In the rows, 128 means zero.
Each path below is one point turned by a fixed rotation once a step. After each direction that follows a path, write how fast that rotation turns it, in degrees a step (0 if it stays still).
Each turn is a multiple of 5 degrees from 10 to 175, or 0.
Each row of a path follows its step; steps can be skipped.
Path 1:
step 0: [126 119 135 123 130 134 123 128 137 123 122 123 137 138 121 138 137 143
 143 118 123 127 123 120 129 130]
step 1: [124 130 144 133 139 132 132 126 136 129 124 127 131 128 126 130 139 126
 129 127 117 141 132 108 130 133]
step 2: [130 114 143 140 124 125 143 120 128 130 126 137 119 135 130 122 133 127
 133 125 128 138 122 120 123 123]
step 3: [133 125 147 126 113 131 129 130 115 124 136 126 133 135 127 132 125 118
 136 118 125 133 125 123 126 116]
step 4: [129 127 136 126 123 130 119 123 137 130 140 124 137 136 118 130 137 138
 147 119 126 129 126 127 126 125]
step 5: [127 128 146 129 139 123 120 123 139 129 139 125 132 132 122 132 140 125
 126 136 126 135 131 114 130 128]
step 6: [127 113 138 132 133 122 134 123 129 122 128 133 118 147 125 128 132 133
 128 137 127 139 115 120 128 125]
step 7: [128 126 140 122 120 127 126 137 110 114 125 130 128 138 122 129 129 126
 135 123 122 138 125 115 127 128]
step 8: [131 130 139 127 120 131 125 131 139 125 125 133 128 136 115 125 135 134
 148 116 127 134 134 126 119 132]
step 9: [132 125 152 128 134 127 127 126 141 128 131 130 129 124 123 138 136 122
 127 126 130 129 135 117 117 126]
step 10: [134 118 140 130 132 133 140 121 133 129 133 130 121 143 126 140 130 134
 125 126 121 129 114 123 123 121]
step 11: [128 128 136 125 120 129 134 129 115 122 134 120 132 137 128 133 138 132
 132 120 117 129 121 107 133 127]
Speeds:
[131 136 125 131 127 130 126 126 126 130 132 129 128 126 126 127 134 132
 131 127 125 131 131 126 129 136] : 100
[125 128 123 128 127 125 120 127 127 123 131 131 130 132 123 127 130 126
 127 134 129 133 128 130 125 126] : 40
[133 128 127 125 130 131 125 125 133 129 133 123 130 130 128 136 131 131
 123 130 129 123 125 128 130 128] : 70
Path 2:
step 0: [141 126 130 125 136 137 124 140 124 126 122 110 134 133 126 138 125 130
 131 140 131 139 138 112 121 133]
step 1: [124 114 123 129 123 147 138 139 132 119 131 122 128 123 122 130 144 120
 116 128 123 124 119 122 123 123]
step 2: [130 128 138 120 119 146 123 134 121 126 118 122 141 123 139 134 111 123
 127 125 128 136 122 120 133 131]
step 3: [121 115 141 128 119 127 118 137 126 109 122 125 124 128 119 131 143 129
 124 131 128 137 116 133 132 122]
step 4: [122 133 126 123 125 132 115 130 139 119 111 130 145 122 140 123 128 113
 128 123 131 119 122 133 133 135]
step 5: [130 126 135 121 144 121 116 126 135 116 119 124 129 130 122 145 132 133
 139 143 126 131 123 128 138 122]
step 6: [131 129 122 134 134 140 113 127 140 122 127 130 134 128 137 128 146 119
 123 133 123 114 134 132 114 123]
step 7: [135 135 120 118 135 138 124 128 124 134 122 131 132 123 131 154 123 134
 134 129 115 124 118 124 129 119]
step 8: [132 122 141 124 127 143 116 126 121 123 128 132 117 135 130 132 135 136
 115 125 125 122 133 139 114 115]
step 9: [133 143 119 123 114 130 129 132 117 132 107 134 130 132 133 133 134 128
 127 113 121 123 117 133 130 126]
step 10: [125 130 149 111 137 120 131 128 126 121 117 127 123 136 124 128 121 137
 120 126 122 121 131 143 127 125]
step 11: [134 144 132 135 127 126 129 117 123 127 112 129 127 139 132 113 149 121
 130 131 120 119 127 128 133 129]
Speeds:
[132 125 130 124 124 125 128 127 128 131 128 131 131 132 128 126 126 125
 121 126 129 133 121 127 126 123] : 55
[132 128 125 126 134 122 130 127 135 129 124 124 130 134 127 126 130 124
 129 133 129 126 130 129 130 129] : 60
[133 132 127 131 126 133 122 126 128 131 129 128 131 129 125 122 126 124
 126 125 127 123 129 126 133 131] : 155
[128 129 125 128 126 128 131 125 127 129 128 128 124 126 121 130 134 127
 132 128 127 129 122 126 136 123] : 175
Path 3:
step 0: [127 145 137 138 118 133 125 127 120 115 130 130 126 125 134 145 125 128
 118 137 123 126 132 131 130 144]
step 1: [123 139 131 139 118 141 122 125 120 122 129 130 127 140 122 128 140 117
 127 133 128 129 128 119 137 145]
step 2: [135 134 130 137 108 122 117 134 124 122 129 119 143 133 119 132 137 123
 120 127 129 121 122 120 133 136]
step 3: [124 127 130 147 110 123 134 144 122 129 122 123 129 135 133 123 128 132
 117 129 129 121 130 121 130 141]
step 4: [124 119 138 138 117 125 123 132 112 131 127 129 127 131 126 112 135 125
 119 133 138 129 132 109 129 128]
step 5: [135 121 146 139 116 117 126 130 116 117 129 124 134 117 129 119 129 139
 119 126 134 137 123 125 125 127]
step 6: [126 128 140 148 120 128 134 119 116 127 134 128 124 131 129 113 122 140
 129 130 133 134 133 137 119 135]
step 7: [130 134 148 140 120 122 121 110 117 135 138 128 126 137 122 127 131 129
 132 128 135 134 131 130 130 119]
step 8: [128 138 142 137 118 120 121 124 132 126 129 125 129 141 130 136 134 149
 127 123 134 140 127 137 132 128]
step 9: [123 133 125 136 127 126 125 117 125 126 129 124 127 151 129 132 138 143
 122 130 142 127 144 131 130 132]
step 10: [132 127 134 129 124 113 134 118 124 124 120 123 131 139 129 143 148 128
 128 130 140 131 137 119 133 127]
step 11: [126 121 133 125 114 119 135 125 134 121 114 128 136 132 131 134 138 142
 132 142 134 132 136 126 122 142]
Speeds:
[125 133 132 129 128 131 127 120 125 128 128 132 130 122 129 126 127 127
 132 131 126 127 123 134 129 130] : 55
[127 128 126 134 133 131 127 125 126 129 130 126 127 128 127 124 134 128
 133 131 124 126 132 122 131 123] : 130
[130 128 134 129 130 131 126 127 129 127 136 128 122 127 125 130 122 129
 129 127 125 133 131 129 124 126] : 45
[130 130 128 130 132 134 129 125 135 131 124 128 133 126 132 128 125 126
 126 122 128 127 128 123 122 126] : 0
[123 130 131 126 125 127 122 132 130 136 127 131 127 127 133 130 125 131
 127 133 127 127 129 126 129 124] : 85
